In the rows, zero is written as 128.
Each path below is one point turned by a fixed rotation once a step. After each direction that follows a path, write how fast that rotation turns it, in degrees per step (0 if it stays still).
Each turn is a multiple of 5 degrees from 10 to 175, or 0.
Each row of a path follows its step; steps can be skipped.
path 1
step 0: [140 128 127 141 124 122 124 125 136 128 135 128 131 124 144 115 118 127
 134 136 126 123 114 131 130 125 128 119 125 122 129 134 128 124 125 137
 122 117 128 132 132 134 133]
step 1: [123 130 140 122 128 124 124 125 132 131 120 131 125 132 126 125 132 137
 132 141 131 117 134 127 140 113 117 124 121 122 133 125 134 136 126 135
 123 139 116 135 128 124 126]
step 2: [127 123 119 122 132 113 141 129 124 128 135 135 119 126 133 123 134 127
 127 127 127 141 131 122 128 128 134 122 135 113 130 117 134 128 129 131
 127 132 117 129 125 134 141]
step 3: [124 135 119 119 118 121 125 124 132 136 132 122 126 115 116 129 141 118
 125 138 138 119 132 125 135 135 128 125 135 132 132 130 129 131 130 133
 133 131 140 123 121 132 128]
step 4: [128 124 119 133 131 124 125 114 129 123 138 147 129 123 141 124 119 119
 124 131 136 122 126 120 120 122 122 128 123 130 133 131 122 123 124 128
 127 121 135 122 124 118 131]
step 5: [126 130 141 124 123 124 118 131 121 131 126 135 141 131 132 123 129 134
 131 129 139 120 133 126 126 119 137 123 132 133 135 140 130 128 134 142
 123 135 128 143 133 127 128]
step 6: [123 125 131 144 127 118 135 125 129 134 125 130 124 137 136 124 131 123
 134 132 129 128 125 124 134 129 132 128 127 116 127 119 131 121 111 137
 133 122 124 142 129 138 136]
step 7: [116 131 126 121 124 120 134 137 129 129 122 124 134 117 124 118 123 128
 122 149 122 124 136 132 138 127 119 126 127 120 124 124 128 134 134 135
 132 135 131 127 120 129 131]
step 8: [128 138 124 124 136 116 130 124 128 129 142 129 117 117 139 120 129 117
 129 127 132 129 136 120 123 121 125 130 128 128 129 123 128 132 126 127
 112 123 123 116 130 136 129]
step 9: [135 130 125 125 118 132 126 117 123 133 136 128 135 116 126 124 130 132
 133 126 140 121 118 118 138 127 124 117 130 127 144 137 130 131 141 134
 128 129 126 132 125 132 127]
step 10: [126 123 128 133 125 119 127 122 136 126 131 144 118 140 135 134 130 127
 139 135 132 130 136 117 127 126 125 122 120 126 140 130 128 118 120 135
 136 138 131 129 130 124 128]
step 11: [127 122 131 124 120 121 122 139 138 123 125 135 138 131 131 118 130 120
 116 137 129 130 129 132 130 128 138 123 139 123 130 127 138 127 134 138
 123 131 132 138 118 126 137]
[131 129 125 131 127 125 131 127 130 131 129 125 129 128 126 126 128 129
 130 124 128 125 127 129 133 127 126 128 127 130 127 127 129 125 127 128
 130 127 130 131 126 125 126]	120
[127 128 127 128 129 128 122 128 130 125 129 129 129 127 128 126 127 130
 127 127 128 126 130 131 130 124 128 131 129 127 130 125 129 128 129 126
 123 124 127 127 128 125 128]	100
[129 128 131 130 128 126 129 132 129 130 131 132 130 126 128 126 130 127
 128 129 134 129 129 128 132 130 129 129 124 128 126 130 129 129 129 127
 130 126 125 126 129 127 128]	0
path 2
step 0: [135 123 121 133 138 111 135 119 129 134 121 131 118 133 122 124 137 127
 132 126 121 128 129 134 128 130 131 134 129 134 131 127 129 124 130 119
 122 141 129 128 131 137 118]
step 1: [141 128 115 130 137 131 126 134 134 119 131 131 119 126 132 116 125 131
 128 127 131 133 129 129 125 119 129 138 132 145 120 123 130 129 133 134
 132 132 128 134 137 123 134]
step 2: [136 136 129 123 132 131 121 123 122 126 147 123 124 117 125 120 125 126
 115 128 126 135 119 133 137 128 130 137 137 117 129 126 128 136 129 130
 124 128 127 131 126 127 123]
step 3: [127 140 137 130 133 124 131 121 113 132 124 128 123 136 123 120 119 132
 126 120 126 126 130 128 123 134 129 139 135 124 134 129 138 122 121 125
 127 123 132 137 122 137 136]
step 4: [120 134 134 133 130 128 121 129 130 134 119 135 130 134 138 123 122 125
 127 127 124 130 117 137 131 131 123 133 133 141 131 132 121 118 120 132
 135 124 129 132 140 118 125]
step 5: [133 136 130 122 130 130 124 121 138 129 123 132 121 128 137 139 139 120
 133 121 127 125 120 136 138 127 129 140 123 121 120 133 125 135 130 133
 133 123 140 125 130 134 124]
step 6: [126 130 122 121 131 121 125 117 120 119 127 130 121 144 127 127 129 128
 130 130 134 124 127 121 124 119 126 137 127 128 129 132 133 123 143 127
 116 128 133 122 136 134 116]
step 7: [135 142 115 145 131 122 128 131 134 123 125 127 126 122 126 121 120 128
 125 140 127 127 120 133 126 123 117 124 129 135 121 126 133 124 130 129
 123 130 130 133 131 135 119]
step 8: [129 133 126 129 127 138 127 137 130 120 143 128 123 118 137 129 115 136
 127 129 127 132 130 123 131 131 125 139 125 118 123 142 128 131 125 131
 130 125 131 141 134 132 128]
step 9: [115 128 137 134 128 121 134 124 115 132 136 127 120 121 132 125 134 126
 131 132 123 124 123 127 128 141 130 134 137 114 139 131 129 121 128 124
 120 125 131 130 136 131 126]
step 10: [124 133 137 140 135 116 132 124 140 128 120 128 127 133 136 128 130 131
 135 130 117 121 135 127 130 132 124 136 126 141 135 120 134 125 127 130
 131 128 134 134 136 126 137]
step 11: [141 125 126 123 131 134 124 121 136 126 137 132 131 128 137 130 140 131
 133 129 124 131 131 134 143 126 124 133 130 138 133 135 125 130 126 140
 127 131 123 126 141 127 118]
[125 128 128 127 128 128 125 127 133 127 128 124 129 125 132 130 125 126
 127 132 125 128 125 129 127 127 126 130 129 131 126 125 129 129 128 128
 128 129 127 127 124 127 130]	125
[127 129 127 127 129 130 129 129 129 127 127 127 131 126 127 124 125 130
 127 129 131 132 126 129 126 132 129 128 128 124 130 126 130 128 130 128
 127 125 126 133 127 129 128]	65
path 3
step 0: [141 127 127 134 132 126 130 125 125 140 125 120 130 136 125 136 120 127
 125 119 123 129 137 124 125 131 139 129 130 122 136 137 122 130 127 127
 121 135 109 136 135 133 134]
step 1: [129 134 114 132 117 122 130 127 128 131 131 129 128 146 118 123 126 127
 134 133 135 140 137 130 138 133 121 120 121 128 128 138 122 123 127 123
 129 129 123 137 130 133 131]
step 2: [120 121 124 138 117 124 125 139 131 131 122 118 124 139 129 125 130 133
 131 133 133 127 128 132 137 126 124 137 129 138 117 123 131 125 120 118
 131 127 133 130 130 117 141]
step 3: [122 122 132 131 131 131 125 119 136 123 123 131 122 135 132 126 125 125
 129 124 134 109 123 134 125 136 138 144 123 128 126 126 132 127 124 112
 125 134 122 126 137 126 130]
step 4: [126 130 137 132 126 139 133 127 139 113 137 131 128 136 124 133 131 130
 128 130 123 127 128 122 128 143 131 126 115 121 141 134 127 133 121 125
 129 122 123 132 137 125 120]
step 5: [132 132 138 139 125 127 131 140 128 128 134 122 135 131 120 125 120 139
 125 139 123 132 127 113 135 132 133 124 129 136 135 130 138 128 127 133
 112 134 126 131 129 125 127]
step 6: [130 128 140 123 118 115 132 122 127 135 130 122 123 129 114 121 123 123
 129 131 132 122 125 130 130 124 125 125 120 136 124 125 126 132 137 125
 114 136 119 135 123 130 139]
step 7: [127 115 132 127 126 120 126 117 129 135 124 122 126 138 118 140 128 124
 124 124 134 135 132 130 132 128 123 133 126 122 134 122 118 140 128 125
 131 119 122 132 135 118 139]
step 8: [127 120 121 140 131 130 129 122 122 136 128 131 124 145 129 128 121 134
 129 130 130 134 142 119 126 140 136 132 133 117 131 127 123 125 124 119
 131 140 129 123 131 123 131]
step 9: [128 135 125 137 120 141 138 128 136 121 130 126 122 142 134 122 126 128
 139 125 120 125 138 127 137 128 126 125 125 134 124 136 126 131 125 117
 128 139 129 133 122 132 135]
step 10: [120 140 135 132 122 128 124 136 132 129 117 129 135 138 130 132 129 129
 136 126 130 117 118 130 144 129 127 136 128 138 137 133 135 131 128 123
 127 124 127 141 135 124 134]
step 11: [128 135 136 134 121 123 125 135 124 134 125 133 129 133 121 132 124 128
 119 131 129 118 119 132 127 141 136 133 110 122 123 116 126 124 127 122
 123 129 123 132 137 122 119]
[129 126 130 129 130 124 132 130 130 128 126 130 129 129 128 126 130 129
 127 127 130 126 127 125 130 128 123 128 130 126 127 128 127 130 123 126
 128 132 125 129 129 130 125]	0
[125 129 123 129 131 129 128 126 130 129 126 127 125 128 127 125 130 129
 128 128 126 132 128 133 128 131 126 128 133 127 129 125 128 127 128 128
 129 130 126 131 128 127 131]	55
path 4
step 0: [128 135 123 128 134 124 140 122 129 138 129 126 123 140 127 123 129 128
 134 138 132 134 132 129 120 137 132 131 132 129 128 132 128 117 123 134
 132 136 124 119 127 123 129]
step 1: [135 138 142 132 123 125 137 135 122 120 124 129 135 125 133 120 122 129
 131 130 127 128 127 124 128 139 131 131 131 120 127 133 122 132 134 131
 123 134 121 136 135 123 127]
step 2: [120 129 136 130 134 122 127 123 113 122 141 131 130 128 131 127 128 125
 129 122 120 134 126 119 130 123 132 126 126 134 130 127 132 115 128 138
 125 135 126 125 129 135 128]
step 3: [128 123 129 126 142 123 129 128 135 129 137 129 134 128 119 127 124 127
 130 127 126 128 141 125 119 128 132 145 131 126 132 129 130 128 124 129
 125 128 124 138 126 117 121]
step 4: [140 125 133 124 124 128 135 126 117 121 131 121 124 126 119 138 137 134
 130 132 123 131 129 126 129 129 122 131 129 116 124 128 124 127 115 133
 132 132 121 131 130 130 129]
step 5: [124 135 130 128 129 119 128 125 124 136 130 120 133 122 131 124 136 130
 133 126 121 124 124 134 114 129 125 122 118 118 132 131 132 115 127 123
 122 135 133 129 128 124 124]
step 6: [128 126 126 127 128 125 122 142 126 132 130 120 132 130 113 127 120 124
 131 133 127 120 126 125 130 134 141 124 135 122 129 124 129 123 127 136
 124 138 121 123 126 122 131]
step 7: [130 121 129 126 127 126 129 127 117 124 128 124 130 131 129 121 130 122
 125 123 130 141 118 116 124 134 130 124 125 124 134 134 126 125 122 124
 130 120 117 134 120 117 130]
step 8: [129 124 134 136 134 128 127 123 128 134 133 137 131 125 130 121 141 129
 137 124 134 133 133 135 132 136 140 127 129 127 126 131 126 121 114 128
 123 138 127 123 128 126 123]
step 9: [137 140 133 116 126 127 132 135 124 135 128 121 131 123 128 117 125 122
 138 127 124 126 134 124 135 120 132 134 129 126 124 130 129 126 126 128
 135 130 117 132 129 128 118]
step 10: [126 128 125 129 129 121 140 122 118 119 133 126 136 127 130 120 122 131
 129 129 121 132 133 125 125 137 120 120 134 126 125 118 132 121 123 131
 135 129 129 119 122 124 122]
step 11: [132 140 126 132 129 120 129 126 132 133 136 124 132 135 129 128 122 137
 128 125 130 136 130 128 122 137 136 136 128 121 119 130 125 122 129 134
 113 127 123 135 124 129 130]
[128 128 123 127 127 126 128 130 128 135 127 133 126 129 125 128 126 128
 130 129 127 128 129 128 129 128 131 132 130 126 130 129 128 128 129 129
 125 128 128 128 131 128 126]	130
[130 129 127 125 125 126 131 129 129 131 129 128 131 130 127 127 129 128
 127 132 128 128 130 129 129 127 123 129 125 126 125 126 126 126 126 126
 130 130 133 127 126 128 128]	70
[129 126 127 128 129 126 128 127 133 126 127 131 128 129 128 129 128 127
 131 129 128 129 125 128 128 124 129 126 124 125 124 128 130 132 130 131
 130 127 129 126 129 127 129]	0
[129 130 127 130 127 131 129 131 125 128 126 126 127 126 125 130 126 128
 126 124 129 131 128 127 130 124 131 129 126 125 124 129 125 128 129 130
 129 129 127 129 127 131 130]	145
[126 125 129 129 129 131 125 127 129 128 130 129 130 133 127 131 129 129
 128 129 130 131 130 124 132 125 129 129 127 127 128 130 128 127 124 125
 126 126 128 131 128 126 126]	80
